(in the rows, 128 means zero)
The rows of Y fall into several groups, which share some directions, and each row is roughly a mix of its group's hidden directions.
Y:
[[165 110  77 123 141 123 145 104 136 146  89]
 [ 82 165 134  98 125 157 149 123 110  93 131]
 [134  94  97 120 125 162 120  93 164 134  92]
 [136 148 179 169 119  98  95 124 131 140 111]
 [102 119  76 146  91 128 126  85 114 128 133]
 [107 189 148 153 120 123 131 110  90 130 142]
 [155 170 157 161 144  99 110 123 123 132  92]
 [191 141 162 121 140 130  98 108 132 115 144]
 [158 182 128 128 151 134 106 155 101 111 155]
 [137 121 115  75 116  88 123 113 168 110 112]
 [132 147 129 149 164 105  79 142 164 156 125]
 [108 129  95 122 168  96 132 165 122 167 138]
 [161 106 130 121 171  81 116  98 119 113 141]
 [152 133 169 141 100 145 110  96 151 130 171]
 [ 80 146 120 116 166 127 150 154 141 161 152]
 [144 112 167 150 152  77 129 106 136 110 155]
 [142  83 148 156 132 112 116 125 181 103 129]
 [ 67 167 144 147 122 120 132 108 115 133 100]
 [148 144 143 143 168 110 163 115 118 115  77]
 [129 106 164 145 132  69 138 128 132 107 161]
 [128 109  97 154 140  88 114 151 169  94 129]
 [119 120  92  90 152  93 123 125  78 134 130]
 [161 140 119  95 181 131 121 105 124 166 120]
 [106 131 165  93 128  95 138  92 148  93 128]
 [129 101 175 107 147 130 144  82 137 153 107]
 [149 138  68  95 151 140 160 133 126 138 139]
 [108 165 129 139 105 172  91 155 145 108 116]
 [141 158 148 135 117 111 101 146 143 166  76]
 [138 134 126 142 142  76 174 145 134 154 159]
 [150 182  88 167 118 121 119 127 117 116 143]
 [129 109 101 153 114 114 134 133 189 161 145]
 [114  94 129 134 146 127 118 112 108  65 100]
 [153 139 151 166 180 110 134 131 149 102 148]
 [144 160 105 114 110  82 121 129 125  80 148]
 [ 83 170 115 115  95  90 116 125 117 134 147]
 [103 144 152 119 116 137 185  96  97 122 146]
 [104 176 163 154 125 141  98 137 158 133 148]
 [ 78 146 151 120 168 127 117 130 153 137  91]
 [122 147 165 123 160 140 180 121 131 144 163]
 [172 140 161 112 170 168 126 133 130 120 106]
 [114 147 134 112 156 110 154 121 147 185 160]
 [152  98 150  88 162 114 142 116  99  99 109]
 [130  99 123  85 177 100 123 151 145 149 120]
 [ 96 107 127 109  76 115 146 119  91 118 155]
 [133 164 121 105 101 154 116 133 176 109 162]
 [144 110  84  93 135 155  91 118 131 160 115]
 [124 144 166 100 145 134 109 128 140 131  66]
 [133 101 141  97 106 102 112 180 126 109  99]
 [135 106 143 122 143  68 116 151 100  97 144]
 [136 170 142 128 107 122 102 108 149 124 185]
 [100  94 132 120 124  95 146 113 181 156 136]
 [101 106 141 133 112  79 131 120 164 119  86]
 [153 103  74 116 161 154 152 146 117 127 139]
 [184 136 109 150 145 122 132 137  93 101 157]
 [149  82 149  97 170 120 155 143 133 108 137]
 [133  80  94 129 137 126 162 111 108 140  86]
 [118 106 162 135 127 119 120 101  91  75 147]
 [140 141 104 165  83 117 124  97 163 132 153]
 [139 138 111 107 152  90 180 125 125  92 146]
 [108 180 140 141 142 155 103 135  98 111  96]
 [109 149 140  71 102 117 134  96  96 142 128]
 [168 115 146 151 123 111 155  91 137 129 175]
 [129 110 125 131 129 181  68 116 124 111 137]
 [118 146 113  94 111 116 166 134 142  85 166]
 [168 149 113 168 129 128 109 152 142 104 169]
 [125 112  79 100 159 135 146  94 118 160 142]
 [128 120 135 138 168  88  81 121 116  97 104]
 [162 163 140 148  86 130  84 121 138 110 117]
 [142 159  98 147 142 119 104 139 186 122 107]
 [ 92  94 145 103  95 118 148 126  86 116 146]
 [136 118 150 159  79 157 139 113 171 115 119]
 [143 117 107 104 168 149 162 122 167 103 152]
 [138 157 163 172 119 156 131 113 111  87 131]
 [111 130 154 123 158 129 146  83  93  90 109]
 [143  87 143 146 137 115 168 105 109 172 140]
 [155 133 151 139 165 147 137  99 136 121  73]
 [117 119 145 134 100 189  95 125 156 129 147]
 [183 125 148 133 127 115  96 129 116 130  79]
 [108 148 115 125  92 146 148 133  83  88 154]
 [124  82 120 128 152  68 127 126 102 135 141]
 [139  70 116 107 146  79 128 137 135 121 145]
 [115 115 121 148 123  76 129  75 111 118 151]
 [110 131 171 142 102 149 181 122 130 106 146]
 [142  98  99 134 134 127 128 147  70 127  90]
 [129 115 133 117 126 145 106 117 143 170  65]
 [151 125 109 148 118 109 155 110  69 104 149]
 [139 162 109  80 143 113 128 143 107 148  85]
 [157 151  98 130 168 145 110 168  96 134 139]
 [111  89 117 125  98 144 146 133 121 164 178]
 [120 115  97 155  78  83 112 127 148 140 122]
 [110  94 126 152 109 168 151 130  90 161 115]
 [157 123 118 149  92 137 101 126  78 102 105]
 [127 158 137 133 141  69 132 150 146 140  87]
 [193  96 156 142 131 121 106 109 126 135 116]
 [ 88 151 107 126  77  95 123 114 139 120 152]
 [118 126 138 150 172  94 145 108 108 112 175]
 [176 114 136 120 146  87 130 112 156  88 135]
 [169  91 148 161 151 135 151  90 130 140 129]
 [114 153 122 150 101 178 146 171 125 123 152]
 [133 104 162 153  87 102 117 100 162 134 107]
 [108 130 143 130 169 163 132 128 119 168  83]
 [ 65 122 105 132 148  98 143 150 126 126 155]
 [149 101  88 106 137 176 141 102 144 146 117]
 [132 123 124 132 173 169 150 151 140 170 151]
 [184 125  85  99 145 145 123 132 131 153 117]
 [123 147 158  87 128  85 118 132 128  82 142]
 [136 109 142 111  97  94 149 121  79  93 137]
 [149 151  91 136  97 173 119 136 119  87 120]
 [152 111 126 137 117 111 108 111 122  56 132]
 [128 134 107 112 143  67 155 131  90 113 115]
 [153 154 105 104 144 145 159 122 155  93 165]
 [100 109 151 171 153 127 111 144  98  90 116]
 [129 113 140 112 116 125 162 119 172 124 185]
 [ 96 113 145  85 124 103 162  94 137 106 109]
 [ 72 120 132 181 120 117 145 124 124 113 107]
 [140 155  96  98  93  92 122 129 115  95 153]
 [146 126 107  83 102 135 150 110 160 156 162]
 [144  96 145  93 128 124 157  96  78 136 132]
 [119 164 148 129 142 182 130 148  99 161 129]
 [129 136 114 113 125  66 118 129  96 100 160]
 [154 133 118 179 131 135  98 160 159 157 139]
 [143  86 108 131 120 170 151  88 155 117 121]
 [105  77 162 139 127 158 137 120 150 163 121]
 [142 158 125 152 142 166  81 130 109 119  92]
 [118 125 105 160 140 152 123 154  91 109 177]
 [167 139 113 100 154  88 136 116 168 136 150]
 [ 96  94 110 121 160 127 169 137 141 166 144]
 [ 94 139 176 131 126  91 138 106 110  91 133]
 [129  96 124 158 172 115 153 120 125 116  79]
 [109  82 123 112 148 131 158 134  85 130  92]
 [147 160 180 162 119 147  88 131 136 126 128]
 [116 147 131 152 130 163 142 134  92  70 138]
 [112 149  84 109 119 108 150 151  81 106 134]
 [120 132 120 113 115 105 146 132  61  95 143]
 [124  97 141  97 120 135 161  75 132 119  96]
 [105 131 111 162 146 123 125 165  81 138  92]
 [121 111  86  97 114 148  94 119  80 124 121]
 [ 75 110 153 120 127 140 132 115 155 157  89]
 [126 191 125 117  81 107 122 139 115 115 124]
 [111 144 101 131 131 143  75 173 156 139 129]
 [107 127  92 125 139  85 123 146  96 164 157]
 [ 84 110 111 120 144 109 154 154 122 133  76]
 [122 104 106 174  98 135 125  86 160 118 139]
 [128 170 159 140  80 126 100 136 158 145 135]
 [125 145 112 140 125 142  99 133  78  81 157]
 [105 117 144 109 173  70 127 124 107 117 132]
 [ 97 113 138 141  93 185 119 146 145 154 130]
 [159 155 149 118 174 170 120 151 111 127 114]
 [108 159 115 104 158 154 115 147 123 160  83]
 [112 123 177 141 107 149 123 137 108 128 183]
 [130 147 123 116 131 186 118 130 105 107  81]
 [151 161 132 172 122 161 108 124 148 156 159]
 [ 99 128 133  86 159  79 145 123 142 105 114]
 [133 139  97  81 149 123 107 123 118 172  97]
 [ 99  93 144 101 146 102 165 104 160 115 122]
 [133 128 179 146 186 149 126 129 129 138 109]
 [142 139 151 125 104 129 101 114 159 180  93]
 [175 121  89 139 131 157 125 127 141 123 176]
 [103 128 163  83 131 127 120 164  93 107 147]]
In each list below, three rows fit none of the groups, and each other row fits one group, some only roughly. Which are they? Name them in the order they come.
  * Z588: [129 137 131  99 134  82 149  87 161 159 123]
  * Z231: [108 144 132 151 121 144  61 149 127 121  99]
  * Z690: [139 182 151 141 116 152 150 129 150 122  85]
  * Z681: [177 104 121 120 119  91 159 107 142 158 113]
  * Z649: [135 121  84 108 104 105 124 106 136 181 148]
  * Z898: [168 113 112  93 133 111 109  83 101 130 149]
  * Z401: [138  85 187 135 148 120 146 118 115 107 147]
  * Z389: [105 130 132 134 189 105  99 140 123  93 116]
  * Z241: [128 143 135 174  97  72 142 135 113 120 146]
  * Z535: [124 114  81 109 147 160 136  81 112 118 105]
  * Z651: [106 113 120 183 109 140 123 145 118 178 132]
 | Z588, Z681, Z241
  * Z141: [ 83 114 181 118 132 160 130 123 132 159 121]
  * Z232: [139  96  91 103 155 107 103 150 159  99 123]
  * Z112: [111 105 110 117  87 134 154 107  78 152 134]
  * Z443: [ 65 149 104 136 120 122 104 165 128 139 119]
  * Z329: [147  95 120  78 120  91 132 130 146 165 133]
  * Z823: [127 137 132  98  95 172 165  89 118 121 115]
  * Z61: [144  94 145 109 116 133 108 162 174 119 164]
  * Z147: [168 132  93 107 163 145 113 102 111 139  93]
  * Z258: [112 186 122 105 127 133 155 157 149 126 160]
  * Z914: [ 91 144 147 123 115 101 104 151  83 119 163]
  * Z987: [ 71  86 137 140 111 110 139 141 141 110 102]
 | Z232, Z258, Z914
  * Z612: [139 124 145 145 170 100  82 124 166 110 139]
  * Z212: [ 89 160 167  85 106 124 108 121 141 137 137]
  * Z981: [160 131 134 123 170 128  73 108 132 105 105]
  * Z487: [120 119 129  94 164 155 160 112 122  88 160]
  * Z143: [162 156 150 108 131 176  87 148 133 129 132]
  * Z133: [102 106 122 110 135 110 119 198 144 133 135]
  * Z728: [167 117 116 166 153  97 123 126 170 145 107]
  * Z683: [141 171 128  72 146 103 138 111 138 150 142]
  * Z801: [123 175 140 155 147 123 143  91 123  88 104]
  * Z734: [189 146  83 146 142 125 135 112 109 129 128]
 | Z143, Z728, Z801
  * Z872: [111 103 141 162 135  86  99 158 128 158 152]
  * Z518: [142  81  78 129 113 108 103 110 156 121 124]
  * Z22: [164 174 107 104 140  90 142 120 131 130  97]
  * Z506: [164 118 137  87  83 127 153 101 124 151 114]
  * Z40: [176 110 116 133 109 107 163  94 105 101 121]
  * Z586: [107 160 146 145 135 115 115 145 162 171 167]
  * Z783: [117 165 100 102 123 109 101  88  89 127 138]
  * Z532: [155 157  88 124 160 120 167 129  91 127 119]
  * Z372: [118 142 143 137 127 108 102 135 200 109 129]
  * Z260: [159 121  81 146 141  87 128 126 123 154  94]
  * Z558: [150 154 104 122 126 146 117  90 161 175 113]
 | Z40, Z783, Z260
  * Z43: [145  71 140 122 152 129 126  82 137 118 153]
  * Z240: [165 134 153 115 120 148  83 122 137 156  88]
  * Z469: [147  66 153 150 151 134 135 147 156 120 140]
  * Z248: [166 124  69 143  92 124 137 106 129 137 140]
  * Z230: [148 176 147 142 150 164 113 113 116 168 137]
  * Z888: [147 132  95 132 158 133 108 189 135 101 128]
  * Z908: [116 180 167 138 115 156 157 125 101 120 141]
  * Z606: [141 146  98 132 125  86 138 148  95 103  85]
  * Z396: [120 107 137 119  99 139 129  84  70 121 113]
  * Z335: [124  75 119 169 124 125 141 115 125 159 166]
  * Z131: [159 102 104 109 127 121 104 109 143 181 154]
  * Z904: [123 136 178 139 158  95 102 120 163 136 152]
  * Z567: [129 136 179 154 170 125 168 137 127 144 116]
  * Z99: [145 174 157 121 130 124 105  99 148 158  93]
 | Z240, Z606, Z567
  * Z350: [116  73 162 116 164 118 118 121  98 145 125]
  * Z411: [141 155 169 155 141 109 150 113 114 135 178]
  * Z343: [106 118 102 152  93 137 103 118 157 148 174]
  * Z321: [141 160 103  83 130 146 148 120 147 123  81]
  * Z252: [147 116 150 167 126 129 124  70 138  96 116]
  * Z310: [130 121 158 115 141 111 153 128 131 126 199]
  * Z590: [154 101 132 131 126 108 137 160  97  82 163]
  * Z788: [ 88 114 115 115 116 182 115 155 156 119 112]
  * Z425: [175 144 155 132  74 122 126 139 145 153 124]
  * Z96: [123 170 134 117 124 125 170 116 110 168 166]
  * Z896: [176 117 128 113 142 119 147  79  91 142 133]
 | Z350, Z343, Z310
  * Z850: [168 138 130 110 113 133 108 144 190 117 113]
  * Z700: [123 152  89  93 131 171 154 138 143 100 111]
  * Z481: [123 163 124 145 127 145 148 161 180 131 161]
  * Z431: [ 97 143 135 125 148 157  98 138 170 161 159]
  * Z13: [109 113 143  92 102  92 105 102 132 126  84]
  * Z667: [139 128 153 117 160  72 139 172 133 118 117]
  * Z173: [128 133 141 156 137 184 138 124 116 128  76]
  * Z327: [145 126  97 107 142 150 111 145 176 158  95]
  * Z177: [108 135  78 138 112 131 149 125  85 141  90]
  * Z543: [150 145 108  93 153 104 168 112 114 121  88]
  * Z220: [ 99 156 144 176 165 103 105 130 147 118 135]
 | Z850, Z431, Z667
  * Z614: [139 143 119  88 107  90 105 107 112 140  84]
  * Z737: [121 115  95 130 130 140 173  79  93 124 115]
  * Z627: [168 151 129 174 103 115  91 112 127 120 151]
  * Z787: [141 150 104 104 103  78 139 114  88 142 114]
  * Z765: [ 75 128 159  98 124 122 100 150 116 119  95]
  * Z376: [ 73 117 123 121 120 149 148 151 125  86 100]
  * Z333: [127 187 110 125 101 104 156 149 136 122 157]
  * Z459: [108 160 141 130 139 151 163 116 132 113 186]
  * Z277: [156 106 127 111  99  82 114 107  84 115 124]
  * Z549: [133  86  74 132 135 111  90 119 151 125 118]
 | Z737, Z765, Z459
  * Z308: [157 145 132 146 168 152 113 106  99 122  83]
  * Z964: [157 117  98 175 146 127  85 104 148 128 134]
  * Z972: [175 151 113 144 133 131 146 119  92 172 146]
  * Z880: [ 76 137 134 141 121 115 103 148 106  98  87]
  * Z49: [101 101 125 126 109 133 149 125  79 145  80]
  * Z77: [120 147 142 129  97 118 114 122  95 144  65]
  * Z701: [107 142 163 132 123 100 118 157  78 155 149]
  * Z946: [128  55 131 108 142 118 124 156 124 147 133]
  * Z102: [ 83 124 154 129 119 107 161  94 103 161 131]
  * Z145: [123 126 139 138 111 174 102 162 152 158 164]
  * Z760: [162 124 113  82 143 124 142  95 134 108 171]
  * Z108: [161 100 140 162 108 103  94 136 140 118  89]
 | Z701, Z946, Z102
  * Z264: [112  84 128 111  86 130  85 141 138 102 115]
  * Z54: [156 125 108 130 110 133 128  72  78 122 129]
  * Z893: [102 136 108 109 157 113 173 149 128  94  95]
  * Z448: [146 159 134 120 115 156 150  83  94  98 110]
  * Z65: [109 142 125 106 102 102 135 126  97 190 129]
  * Z455: [127 119  98  90 138  97 148 132 136 153  77]
  * Z406: [115 101 124 110  97 117  83 107 173 108 122]
  * Z777: [ 74 144  94 110 110 151 111 143 148 150 146]
  * Z387: [148 164 114 108  98 104  78 114 129 152 140]
  * Z781: [108 163 143 107 151 184 134 149 135 140 102]
  * Z280: [ 75 153 134 132 147 172 159 132 108 120 121]
 | Z264, Z406, Z777
  * Z253: [154 139 128 111 123 165  69 107 153 137 116]
  * Z971: [145 106 141 139 152 156 133 149  85 155  86]
  * Z239: [157 149 156 123 113  79  84 121 108 134 116]
  * Z188: [166 182 129 110 123 139 104 101 136 119  97]
  * Z199: [ 88 129 138 153 134 175 119 125 156 144 168]
  * Z148: [122  83  81 152 137 118 149 152 131 161 123]
  * Z325: [ 99 135 184 133 125 146 152 155 136 154 157]
  * Z466: [147 168 151 122 109 110 130 123 191 137 120]
  * Z294: [136 157 155 131 116 145 158  76 146 163 133]
  * Z953: [160 142 120 186 147  97 117 130 125 122 161]
  * Z750: [ 86 123 175 161 121 151 141 109 110 151 144]
 | Z199, Z325, Z953
